In the rows, zero is written as 100.
Named moves (each a turn or a mirror), then the moves between two rows, first move first; the first pair answered:
H:
104 109 94 87 97 84 101 105 136 101 101 92 102 114 106 104 77 80 103 109 82 100 103 93 92 79 85 94 82 105 108 112 104 87 93 111 98 96 89 96 113 113 => 103 100 82 86 97 85 100 103 140 104 97 86 100 116 97 109 87 78 100 109 95 124 89 90 91 97 100 101 90 106 123 100 113 106 86 106 97 88 103 98 108 105
95 86 105 119 93 101 101 114 97 90 99 95 95 101 102 103 114 116 101 95 115 100 96 100 99 115 105 113 116 95 108 105 106 85 114 115 107 116 100 105 106 96 => 98 89 106 116 91 103 102 115 94 91 99 98 98 101 106 102 112 116 104 95 110 90 100 100 98 109 101 107 110 91 103 106 101 81 117 116 108 117 97 104 107 99
96 66 90 100 97 129 124 115 110 81 138 121 134 99 81 66 106 139 95 105 100 100 104 144 132 121 104 139 129 79 98 98 123 77 97 112 98 116 122 121 102 100 => 99 69 95 99 97 129 129 114 109 82 141 127 135 98 87 69 104 139 98 107 95 88 109 141 130 116 98 134 125 79 92 103 118 70 98 115 99 118 115 117 105 102
96 83 125 94 103 123 106 84 107 108 104 97 106 102 115 92 101 97 111 107 94 94 108 83 95 106 96 90 82 91 107 107 80 85 86 109 104 116 85 95 100 115 => 94 76 117 96 98 121 106 85 112 108 94 86 102 104 107 93 112 96 108 109 105 121 96 84 98 123 108 97 90 96 125 94 88 106 76 101 108 102 101 99 92 106
R:
123 116 101 113 124 78 88 110 104 113 97 96 105 81 77 85 101 57 69 122 110 122 74 106 104 115 98 108 121 125 118 80 108 121 80 96 105 72 95 98 72 112 => 121 115 100 113 123 79 87 109 103 116 99 94 108 81 78 87 101 54 66 124 108 126 73 103 103 114 101 111 118 125 121 82 108 119 81 94 105 74 93 95 67 110
115 87 115 58 94 86 121 70 128 95 100 76 106 123 113 82 110 107 100 79 122 169 112 142 96 104 113 100 129 110 132 115 82 132 80 52 103 44 131 120 104 100 => 90 56 115 86 57 103 121 104 130 73 72 87 88 115 82 72 118 98 97 87 123 166 76 111 101 101 144 104 104 121 135 121 105 104 112 56 79 58 123 103 68 86
77 59 78 81 100 126 124 90 78 77 117 58 83 92 65 84 99 90 95 120 146 123 120 102 84 152 126 135 120 117 114 86 66 92 106 87 95 92 134 106 76 87 => 85 71 81 74 112 125 124 83 77 81 125 58 86 95 74 88 97 91 100 119 147 123 133 108 84 153 118 133 129 117 111 81 63 98 100 85 100 88 134 109 88 91
73 102 97 91 121 107 85 84 90 93 95 73 112 103 95 98 72 132 110 97 93 31 135 137 94 62 59 82 82 90 81 100 101 62 119 105 126 116 88 93 123 106 => 59 90 97 105 104 112 85 98 92 87 84 78 106 98 79 93 73 128 109 102 97 29 118 122 101 59 72 85 70 95 82 104 110 46 134 110 112 124 85 86 108 97
M:
97 68 73 107 77 125 95 121 83 93 103 92 86 88 93 71 131 87 125 106 124 108 85 100 121 115 158 95 123 95 94 102 96 99 131 99 96 100 120 94 90 88 => 123 111 94 76 108 115 99 95 77 103 123 108 102 92 124 76 100 82 131 110 94 62 127 120 105 85 113 70 113 86 57 125 71 96 123 107 112 104 91 95 121 117
84 94 96 100 86 108 100 94 117 101 111 102 95 102 101 103 120 101 88 93 98 110 72 86 120 112 99 100 103 93 116 100 80 116 103 111 110 91 117 116 88 103 => 84 99 108 97 89 107 103 98 110 101 118 112 99 99 109 100 107 101 93 94 86 80 82 87 120 95 86 95 89 88 97 117 72 94 112 117 110 102 100 115 95 110
84 90 99 105 84 106 116 108 106 95 90 111 112 88 84 92 95 87 90 101 89 94 81 78 103 89 104 91 75 118 89 108 103 78 117 109 84 108 84 76 73 108 => 109 127 94 75 116 98 116 77 110 113 103 104 126 94 104 106 87 81 84 98 89 108 97 102 87 91 87 86 87 119 85 101 94 120 86 93 96 87 87 87 91 122

Each pair is two moves apart.
101 96 103 135 104 121 52 102 77 108 101 100 92 122 97 93 74 135 109 87 65 87 89 90 107 92 85 74 88 105 69 128 102 85 96 111 117 104 110 102 103 131 => 109 116 96 116 119 116 53 86 80 115 104 96 97 123 102 97 73 131 107 89 68 96 96 96 101 97 81 71 97 109 70 119 95 105 74 98 124 91 112 109 112 136 -> M H
117 115 140 70 98 97 84 81 92 101 134 104 108 126 94 113 89 100 99 100 74 96 88 150 94 103 106 113 88 114 107 96 107 117 96 110 83 118 96 110 84 107 => 115 105 133 79 96 101 81 88 89 101 135 94 108 126 95 114 97 106 100 97 87 112 83 153 100 122 109 121 99 111 120 83 113 125 95 107 83 115 107 112 85 102 -> M R
99 105 98 85 139 109 74 95 107 86 50 106 90 76 57 87 103 77 75 93 110 118 88 58 58 129 130 90 92 108 77 95 149 105 100 116 81 103 78 113 70 82 => 122 137 108 57 175 99 77 70 97 103 76 107 107 79 91 97 87 85 81 86 97 97 130 86 51 119 92 79 103 98 59 102 125 115 86 118 100 99 71 126 103 95 -> R H
77 66 94 103 102 117 106 131 89 111 98 111 101 108 99 112 115 117 109 103 126 91 101 89 80 108 139 99 116 108 105 95 116 58 79 121 86 103 98 90 92 91 => 104 107 99 73 133 104 109 102 89 125 106 114 116 109 117 119 103 110 109 106 117 85 127 107 70 95 113 86 118 104 90 100 101 83 54 113 100 90 94 96 112 106 -> H M
111 108 111 98 86 93 104 109 116 94 90 120 85 100 75 104 89 92 87 103 83 73 77 84 80 80 106 74 66 115 76 109 114 82 119 100 84 92 71 87 64 113 => 124 119 111 86 95 90 106 99 119 100 96 121 88 102 83 106 86 90 89 102 77 68 87 93 76 75 94 70 67 113 68 109 107 90 111 98 91 88 69 93 73 118 -> H M
64 76 113 122 113 113 93 110 101 70 74 89 83 82 78 82 103 110 131 91 125 45 75 72 91 103 95 102 89 107 117 90 131 72 128 81 94 115 100 123 50 68 => 94 112 110 85 160 95 96 69 96 93 106 68 103 95 119 94 97 123 131 79 134 59 115 112 84 116 65 101 127 97 122 76 106 121 86 70 127 90 118 152 97 80 -> R H
99 121 83 79 101 106 96 91 121 111 80 114 95 90 103 106 83 87 89 95 110 114 89 89 78 119 115 116 83 108 112 102 86 140 96 104 98 79 99 104 110 100 => 89 110 93 94 90 110 95 109 116 97 76 124 93 88 96 103 74 89 97 98 98 84 87 74 83 100 109 113 67 107 96 117 87 103 120 116 87 100 82 92 99 102 -> R M
106 116 109 84 106 97 94 99 97 85 111 87 101 106 103 93 87 114 103 91 86 95 114 115 96 94 87 107 95 108 117 106 88 92 101 111 104 103 86 96 114 108 => 102 109 110 88 101 101 93 103 94 83 110 89 99 108 102 91 89 119 102 92 84 93 114 111 100 92 90 108 93 107 115 111 93 84 105 112 100 110 84 98 113 107 -> M H
96 48 104 107 93 92 94 90 114 107 116 81 100 96 89 126 107 114 92 94 93 134 87 100 102 143 125 112 104 82 107 73 125 82 73 118 82 103 102 96 118 84 => 115 69 105 90 113 84 96 71 117 118 126 78 107 97 101 133 95 114 93 93 89 136 101 111 95 143 109 109 109 80 99 76 112 99 52 111 93 93 99 102 132 96 -> M M
80 108 103 121 118 121 99 96 106 104 119 98 88 93 113 89 115 90 107 87 102 74 95 113 123 84 105 117 104 77 94 94 98 111 108 108 90 108 67 90 113 81 => 85 118 100 113 129 115 96 88 105 110 123 96 93 96 117 95 116 89 104 87 103 81 101 120 120 85 101 115 106 78 95 87 94 120 100 102 96 99 67 98 115 83 -> M H
116 117 102 98 126 86 84 95 126 110 116 123 69 140 101 132 92 98 95 116 61 86 122 104 90 100 67 103 104 94 122 127 112 119 101 99 97 96 75 93 115 109 => 114 116 96 99 123 89 82 99 133 107 103 121 65 137 89 138 98 88 90 121 63 103 109 97 88 101 80 101 101 102 128 119 120 131 97 90 89 86 80 91 101 109 -> R M
87 95 98 137 46 117 40 123 108 91 81 114 94 144 98 113 126 69 91 80 83 83 66 72 110 109 112 117 108 106 82 114 109 102 120 105 80 114 106 99 75 83 => 102 109 87 118 62 114 43 107 111 100 82 105 94 145 104 123 131 65 82 79 94 119 62 83 106 126 120 119 121 110 94 96 107 137 96 86 85 92 122 111 77 83 -> M M
116 114 123 87 116 105 94 79 102 86 113 96 109 110 142 103 73 105 89 117 102 139 138 131 78 97 73 99 126 111 92 93 69 100 53 111 92 100 113 108 99 105 => 104 102 133 95 108 113 94 95 97 78 113 106 105 108 141 92 67 107 98 119 91 107 141 127 84 79 65 94 111 108 77 109 66 65 80 129 84 124 94 98 96 110 -> M M
78 103 117 123 87 89 86 107 114 108 90 85 89 115 87 100 93 88 89 98 86 93 116 93 113 105 94 78 78 115 67 126 98 72 97 107 91 116 66 70 99 97 => 82 109 102 120 83 89 86 101 123 111 78 80 86 116 74 109 102 79 80 98 99 126 95 90 109 116 111 80 83 123 82 110 109 100 80 89 86 97 80 70 87 94 -> M R
91 74 79 102 97 91 106 99 98 113 109 84 108 107 104 108 124 105 84 93 126 131 85 106 112 137 117 112 132 94 133 74 108 134 90 89 112 86 125 113 98 87 => 75 51 85 123 77 95 106 121 93 100 104 92 101 103 94 95 124 108 89 95 125 115 77 94 121 130 124 118 121 93 133 84 111 104 117 99 106 104 119 105 87 80 -> M H
124 84 119 69 109 86 94 61 105 90 144 127 108 117 142 121 102 76 87 119 110 80 127 118 101 60 63 65 80 85 84 74 80 108 99 113 122 110 97 99 112 121 => 99 47 92 100 65 96 90 92 116 75 106 118 81 113 93 116 129 64 73 123 138 133 72 84 111 91 116 84 83 101 120 49 115 114 110 104 100 100 122 89 69 96 -> H R
